133  135  138  135  137  130  131
120  114  133  114  130  129  126
156  141  119  141  113  109  149
=> 119

132  124  107  130  139  136  120 => 107

147  155  104  129  128  112  100 => 104

141  138  123  131  123  151  112
121  120  136  125  132  108  140
114  127  121  128  123  116  137
=> 121

120  118  150  136  118  132  124
134  139  105  120  145  130  140
=> 105

151  111  111  136  145  144  133 => 111

125  132  129  134  127  140  122
132  123  137  151  129  111  112
128  128  129  128  128  128  128
=> 129

132  130  126  146  157  109  130 => 126

122  138  149  133  133  136  139 => 149
---
[106 115 122 131 121 117]: 117
[127 111 139 150 114 130]: 130
[142  99 135 118 132 134 113]: 113
[137 139 105 126]: 126
[154 144 136 120 129 148 106]: 106
[138 125 131 122 152 114]: 114
[130 123 108 154]: 154
---
[[135 106 138 126 142 141 111 129 126]
 [116 115 124 111 137 120 126 137 149]
 [144 122 112 135 142 141 142 110 127]
 [121 125 123 116 124 122 129 129 132]
 [139 138 144 150 135 125 122 136 141]] Out: 122

[[130 142 136 130 132 125]
 [135 136 108 119 129 133]
 [134 121 129 117 119 141]
 [128 129 128 126 129 129]
 [120 131 121 129 139 116]
 [136 135 133 137 119 126]
 [103 120 132 135 144 112]
 [132 133 110 119 130 132]
 [124 126 128 129 131 125]
 [133 128 133 116 126 142]
 [135 122 129 119 119 141]] Out: 119

[[119 134 122 122 118 117]
 [137 127 129 131 136 131]
 [124 124 116 115 125 121]
 [116 118 127 112 128 112]
 [125 124 125 120 126 120]
 [112 133 122 118 116 106]
 [124 119 132 121 131 122]] Out: 121

[[124 126 128 129 126 126 121 140 127 119 127 122 138 141 129 140]
 [117 127 122 127 129 119 132 145 133 127 128 132 136 130 127 109]
 [130 135 128 124 128 133 132 119 129 142 126 133 120 122 131 142]
 [123 135 133 128 137 131 121 141 127 128 129 122 119 121 124 103]
 [130 135 127 124 128 121 134 117 128 142 127 133 120 122 131 142]] Out: 122

[[118 125 124 117 130 144 123 114]
 [127 125 130 126 126 126 123 123]
 [125 130 124 126 131 137 132 129]
 [109 129 123 119 122 154 124 104]
 [118 133 126 129 123 142 130 120]
 [114 132 119 119 130 155 132 117]
 [124 133 126 131 125 135 132 128]
 [113 134 120 123 127 154 132 116]] Out: 154

[[132 132 120 131 134 126 124 128 117 130 132 119 132]
 [127 126 118 133 132 126 126 126 138 132 129 127 137]
 [133 135 128 124 128 127 124 129 123 131 127 125 137]
 [130 132 118 128 131 127 123 130 132 126 124 121 135]
 [129 131 115 151 130 125 131 130 126 131 128 126 137]] Out: 128
---
{"in": [[151, 145, 153, 126, 127], [140, 124, 137, 122, 138], [119, 107, 113, 130, 135]], "out": 113}
{"in": [[142, 137, 147, 116, 122, 115, 117], [119, 131, 108, 120, 148, 150, 129]], "out": 108}
{"in": [117, 137, 113, 128, 99], "out": 113}
{"in": [140, 106, 144, 125, 124, 107, 100], "out": 144}
{"in": [[123, 110, 123, 136], [112, 135, 113, 128], [149, 144, 146, 107]], "out": 146}
{"in": [[126, 128, 127, 133, 126], [137, 125, 122, 117, 131], [131, 121, 114, 150, 117]], "out": 114}
{"in": [[142, 119, 127, 129, 153], [128, 116, 136, 121, 134]], "out": 136}
{"in": [[126, 138, 140, 118, 128, 121], [127, 127, 125, 127, 120, 135], [124, 119, 152, 117, 131, 127]], "out": 152}
---
123	102	111	129
122	101	111	122
gives 111

131	127	138	122	149	129	124
131	105	134	142	133	120	129
gives 120

150	115	140	111	137
126	151	106	137	133
gives 137

131	104	145	136	149	132
140	132	139	126	125	132
gives 125

118	130	134	144	114	120	111
156	144	133	134	123	139	134
gives 139

149	116	135	125
118	135	130	157
gives 130

125	154	137	138	104
144	137	132	146	138
gives 146
---
(105, 119, 132, 134, 151) yields 105
(121, 150, 115, 120) yields 121
(103, 126, 113, 119, 127, 125) yields 103
(105, 135, 151, 155, 135) yields 105
(124, 119, 106, 120, 130) yields 124
(130, 131, 151, 132, 105) yields 130
(134, 124, 135, 157, 103, 146) yields 134
---
[[103 101 139 104 131 137]
 [121 137 137 138 122 128]
 [147 136 129 115 131 128]] Answer: 147

[[127 132 152 132]
 [148 124 138 109]
 [130 134 117 124]] Answer: 130

[[133 134 127 122]
 [126 111 151 123]
 [136 130 140 106]] Answer: 136

[[123 128 155 105 126]
 [112 146 126 120 128]
 [133 155 108 158 140]] Answer: 133

[[131 136 119 122]
 [139 150 134 126]
 [125 122 135 130]] Answer: 125

[[133 128 128 125 127 128 126]
 [127 128 128 127 149 129 131]
 [129 125 129 130 135 125 124]] Answer: 129
---
[[114 129 146 128 140 135 138]
 [130 124 112 136 114 140 128]
 [142 127 106 136 112 138 126]] ans = 129

[[128 117 150 128 150 146 129]
 [140 132 147 141 147  98 139]
 [125 146 114 126 115  99 124]] ans = 129

[157 145 124 105 118 136 135] ans = 135

[[133 106 128 149 141]
 [135 136 130 123 151]
 [147  98 137 117 142]] ans = 135

[134 131 132 100 127] ans = 131

[128 155 140 111 127 109 138] ans = 128

[127 146 133 152 131 122 134] ans = 133
